Here are some rows, each followed by its group. Rows of different groups can look alike.
[-22 -21 -39  39 -98 -24  49  38  24 -34   8 -33] Q524
[-47 -41 -62 -28  12 -32 -15 -80 -30 -60  20 -16] Q968
[ -6 -62 -12   6 -12  28  45 -57 -89 -16 -28  -2] Q524
[ 31  -2  35 -21  -4  14 -26  11 -44  34 -22 -62] Q20
[-4  0 -5 20  4  5 19 13 -2 -3  8 18] Q524
[ -1   0  -9  17 -16  -4  26  23  21 -10  12  22] Q524
[  5  49  14 -25  37 -14 -51  -1  24  50  -8   4] Q962
[-64 -48 -55 -25  -3 -40 -19 -76 -32 -41  35 -20] Q968
[  5  60  43 -54  93  -2 -61 -36  12  81   2  48] Q962
[-10  -5  -3  11 -14  -6  30  22  27  -8  10  24] Q524
[-10 -12  42 -18 -51 -49  40  22  32  22 -17  38] Q524
[ 32  35   2 -14  32 -19 -46   0  19  39  -2   4] Q962
[ 4  4  8 25  0 10 29 12  4 -5  5 26] Q524
[-56 -48 -46 -26  -6 -32 -18 -76 -39 -57  41 -23] Q968
[ 27  37  28 -36   2 -18 -48  -1  20  42 -21 -19] Q962
[ 14   1 -11  31 -17  11  24  13   9  -9   3  22] Q524
[-38 -42 -52 -30  23 -18 -18 -85 -47 -38  32  -7] Q968
[ 61  45 108 -29  40  29 -20   3 -51  53 -82 -10] Q20
[ 24  43  20 -25  50 -11 -51  -7   5  60 -11   0] Q962
[ 42 -27  19  -9   0  42   1  12 -29  16 -27 -45] Q20
[ 19  38  13 -12  33 -28 -50   6  10  46 -12  -5] Q962
[ 25  41   1 -10  29 -14 -52  -7   6  29  -1  -1] Q962
[ 20  38  14 -21  27 -17 -50  -7  14  44 -11  12] Q962
[ 26  42  10 -11  20 -31 -50   3  19  52  -7   2] Q962
[ 28  -1  37 -21  18  18 -22  16 -46  20 -19 -62] Q20
[ 1  0  7 26 -9  8 23 13  7 -5 15 33] Q524
[ 43 -14  14 -16  -3  35   2  35 -14   8 -17 -39] Q20
[  0   4 -27  34 -14   8  27  14   4 -23  17  10] Q524
[-45  33 -67 127  87  36 -40 -24 -83 -71 127 -73] Q962
[-11  -8   6   9 -16  -8  27   9  20   1   9  16] Q524
[-15  -7   6   3  -9  -3  27  25  19  -1  -5  15] Q524
[ 5  0 -8 31 -5 11 23 13  7 -5  8 28] Q524
[ 54 -21  20  -2   6  64  -1   7 -36  18 -38 -45] Q20
[ -4 -12   7   5  -5   1  20   7   4  -7   7  17] Q524
[-26 -17  42 -10 -37 -42  36  29  27   7 -10  27] Q524
[-15  93  15  53  76  -3 -92 -10 -20  40  71 -11] Q962
[ 22  49  12 -13  22 -25 -48   1  24  41 -11   3] Q962
[ -3  -6  -3   8 -17   1  30  24  25 -10   7  18] Q524
[ 1  6  7 17 -7  5 24 17  9 -8  7  9] Q524
[-66 -49 -50 -31  -8 -42 -14 -73 -30 -53  36 -22] Q968
[ 21  40  19 -12  17 -22 -50  -4  23  44  -2 -14] Q962
[ 20  32  14 -19  33  -9 -50  -2  12  50 -24   1] Q962
[-20  -3   0  10 -18  -2  27  19  22   0   0  17] Q524
[ 57 -29  10  -7  -1  61  -1  16 -22   8 -29 -38] Q20
[  2  -7 -10  15 -11  -2  20  18   4 -16  11  18] Q524
[ 51 -21  19  -7   5  54   2  14 -26   8 -44 -38] Q20
[ 46  40 100 -29  31  24 -21  -8 -55  45 -82 -13] Q20
[ 2 -6  6 18 -1  1 24  7  5  2  2 21] Q524
[ -7  -7  -5  11 -24   0  28  24   5 -11  14  25] Q524
[ 41 -22   4  -3 -21  53  -3  14 -24  11 -22 -42] Q20
[ -7  37 -28  42   0   9  27  46   8 -32   5  42] Q524
[  1 -11 -16   3  13  12  19  -5 -10   3  -3  29] Q524
[  6  -5   3  18 -16  -3  23  13  10 -10  12  24] Q524
[  7   7 -11  26 -13   5  19  12  12 -13  16  25] Q524
[ 10  -1 -39  50   5  25  33  -5 -26 -34  -3  20] Q524
[ -1  11 -14  28  -5  14  26  18   1  -6  22  33] Q524
[  17  -60  -19 -127  -66   -5   71   -2   43   -6 -127   24] Q524
[ 33  -3  13  -1 -21  15  -8  34 -10  14 -15 -55] Q20
[ 24  45  20 -31  45 -20 -52  -1  16  45   0   7] Q962
[ 45 -25  18   3  11  59   2  10 -35  16 -30 -50] Q20
[-12  97 -11 122 100   1 -91 -29 -70 -11 127 -45] Q962
[  0   9   0  17 -20   8  31  23  24  -6   1  22] Q524
[ 51 -26   4   5   2  53  -3  14 -32  13 -27 -46] Q20
[-42  -1 -30  55 -80 -20  37  29   7 -24  45  -4] Q524
[-61 -42 -49 -27  -3 -42 -19 -74 -30 -52  37 -23] Q968
[-18 -10  -2   2 -24  -9  21   9  10  -1   3   8] Q524
[ 16  34   8 -15  15 -21 -52   6  17  42   7  -7] Q962
[  0   5  -8  29 -18   6  30  27  20 -13   7  25] Q524
[  1  -1  -1  14 -22   4  28  25  13   0   6  16] Q524
[ 43 -17  16   2   7  53  -1  12 -29   6 -27 -44] Q20
[ 30  48  17 -23  31 -19 -47  -6  15  37 -17   6] Q962
[ 26  49  51 -78  88   8 -52 -13  19  70 -45  34] Q962
[-13 -17  14   0 -13  -2  24  15  13  -2   3  13] Q524
[ 21  32  14  -9  19 -18 -40  -6  20  32 -10  -4] Q962
[ 27   5  14 -11 -20   5 -11  33 -13  13   7 -75] Q20
[ 45 -19  26 -12  -7  56  -1  10 -37  17 -37 -48] Q20
[ -5   5  -5  26 -17 -16  26  16   8  -8   7  21] Q524
[-13   3   3  11 -14   3  22  13  13 -10  -1  25] Q524
[ 52 -25  17  -2   7  62  -2  14 -40  16 -33 -44] Q20
[-6 -5 -7  7 -5  8 25 16 14 -6  2 12] Q524
[-6  5  4 21 -9 -5 22 21 15 -3  6 18] Q524
[  1 -17 -29  39   7  24  37 -31 -48 -23  -2  36] Q524
[ -1  -1  -8  28 -12  14  23  21  16 -13   6  27] Q524
[ 12  23 -34  46  -3  23  39  33  13 -40   8  40] Q524
[ 37  -4  17  -5 -16  17  -9  29  -6  13 -12 -49] Q20
[-13   7  -3  10 -15  11  25  19  28 -16   4  26] Q524
[-30 -76  50 -22  11  24  26 -96 -73  46 -34 -24] Q524
[-14   3  -5   9 -14   6  23  23  17  -6   7  28] Q524
[-11  -5  -3   1 -21   1  22  18  15 -10   7  29] Q524
[-16  -6   7   7  -4   1  23  15  26   0  -4  28] Q524
[-10  -4  -2  20  -4  -6  19  11   9  -9   2  18] Q524
[ -78  -28   -2  -54  -54 -106    2   34  120  -58   -6   -2] Q968
[ -7   0  -2  21  -8  -6  23  15  13 -14   6  29] Q524
[  0  -1  -8  20 -10   2  25  16  20 -13   9  26] Q524
[ -2  22 -21  33 -19  10  25  37  21 -23   5  24] Q524
[-53 -42 -46 -25  -4 -29 -14 -78 -36 -46  43 -19] Q968
[  5  45  26 -28  27 -29 -52  -3  34  52  -6  -6] Q962
[ -9  -6  -1   6  -3   3  24  20   9 -15  -1  16] Q524
[ -3  -6  11  11 -13   5  21  14   8  -8   0  12] Q524
[-2 -2  5  8 29 21 21  1 -8  2 -3 36] Q524
[ 53 -14  10   5   4  50   0  13 -31   6 -34 -48] Q20
[ -7  -2   0   4 -12  13  22  10  14  -2  -2  26] Q524
[-11  -2   2  13 -15  -1  25  20  23 -15   4  13] Q524
[ 12  35  22 -20  22 -13 -44  -2  11  54  -8 -12] Q962
[ 43 -10  15 -19  -9  35  -5  21 -10  18 -27 -43] Q20
[ -3  -2   2  26 -16  -6  25  19  11  -9   6  29] Q524
[ 1  0 -8 22 -2 16 21  9 -3 -4 13 19] Q524
[ 13  45  12 -25  30 -20 -51 -12  19  48  -6  -2] Q962
[ 16  35 -42  47  19  34  31  19  -7 -37  11  23] Q524
[ -9 -83  39 -12  18  31  31 -77 -81  27 -27 -19] Q524
[ 53 -29  26  -5   6  55   6  29 -14   1 -51 -32] Q20
[-80 -67 -27 -18 -77 -62 -10 -50   0 -54  30 -43] Q968
[  8  39  19 -22  26 -23 -54  -3  25  57   3  -3] Q962
[-10  -5  -4  12 -10   9  24  10  21 -13  12   8] Q524
[ 57  37 -15 -18  83  20 -28 -11  -6  28 -41  55] Q962
[-21   4  12  16 -22   1  31  17  20  -7   6  20] Q524
[-29  16 -10  45 -50 -12  28  26  27 -17  46  11] Q524
[ 46 -29  21  -2   5  54   0   7 -20  15 -40 -39] Q20
[-56 -51 -58 -19  -8 -39 -15 -77 -29 -46  43 -23] Q968
[-21   9   0   7 -24  -2  24  21  18  -8  15  12] Q524
[-11  -4  -2  16 -28  -2  28  20  21 -16   7   8] Q524
[ 10  50  22 -15  29 -22 -54   3  27  48  -4  -3] Q962
[-82 -36 -55  21 -76 -43 -28 -70 -35 -53  73 -87] Q968
Which group is second nearest to each row below, going by the distance to the group's nearest row?
[ 24  13  71 -29  15  11 -21  -3 -70  45 -55 -45]: Q962
[-9  6  9 16 -7 12 16 14  9 -6  9 32]: Q962
[-21 -79 -16 -55 -77 -26  66   5  26 -53 -89  -5]: Q968
[-22  57 -68  87  93  46 -45 -17 -13 -45  90 -11]: Q524
[ 36  16  77 -19  25  32 -27  -4 -67  36 -57 -48]: Q962
[ 20  42  16 -15  34 -13 -46  -2  19  54  -8  -4]: Q20
[ 46 -19  19 -15  -1  52  -1   7 -34  26 -32 -39]: Q524
[ -6   1  -2  10 -15  -5  19  19  11  -7  10  12]: Q20
[-62 -39 -62 -15 -18 -40 -19 -77 -38 -48  32 -28]: Q524
Which group is nearest to each row below, going by the distance to the group's nearest row?
[-51 -51 -56 -32  -2 -41 -17 -80 -34 -58  34 -16]: Q968
[ 57 -19  13  13   6  47 -11  11 -29  18 -23 -44]: Q20
Which group is second nearest to each row below, going by the distance to the centre of the group?
[-58 -43 -57 -25  -9 -39 -18 -82 -31 -46  38 -20]: Q524
Group Q968 spreads out most along one direction. Which other group's direction of most spread is closest to that one?
Q962
Which group is nearest to each row below, going by the distance to the centre of the group?
[ 43 -21   6   5  -7  50  -7  14 -35  15 -24 -45]: Q20
[ 23  15  18  13 -20   5 -18  42 -10   0   6 -71]: Q20
[-1 -1 19 23 -3  3 28 17 11 -4  3 35]: Q524
[-59 -37 -61  -9  -6 -20 -24 -82 -56 -51  56 -36]: Q968
[-59 -50 -58 -19 -19 -25 -22 -83 -39 -59  48 -34]: Q968
[   3  -10    6 -125   21  -54   10   28  120  -46  -53   53]: Q524
[-88 -38  -2 -36 -65 -81  -2   5  78 -71  11  -7]: Q968
Which group is second nearest to each row below, going by the average distance to the group's rows?
[ 30  36   8 -25  36 -14 -48  -9  10  40 -13  -2]: Q20
Group Q524 spreads out most along one direction. Which other group's direction of most spread is closest to that one?
Q968
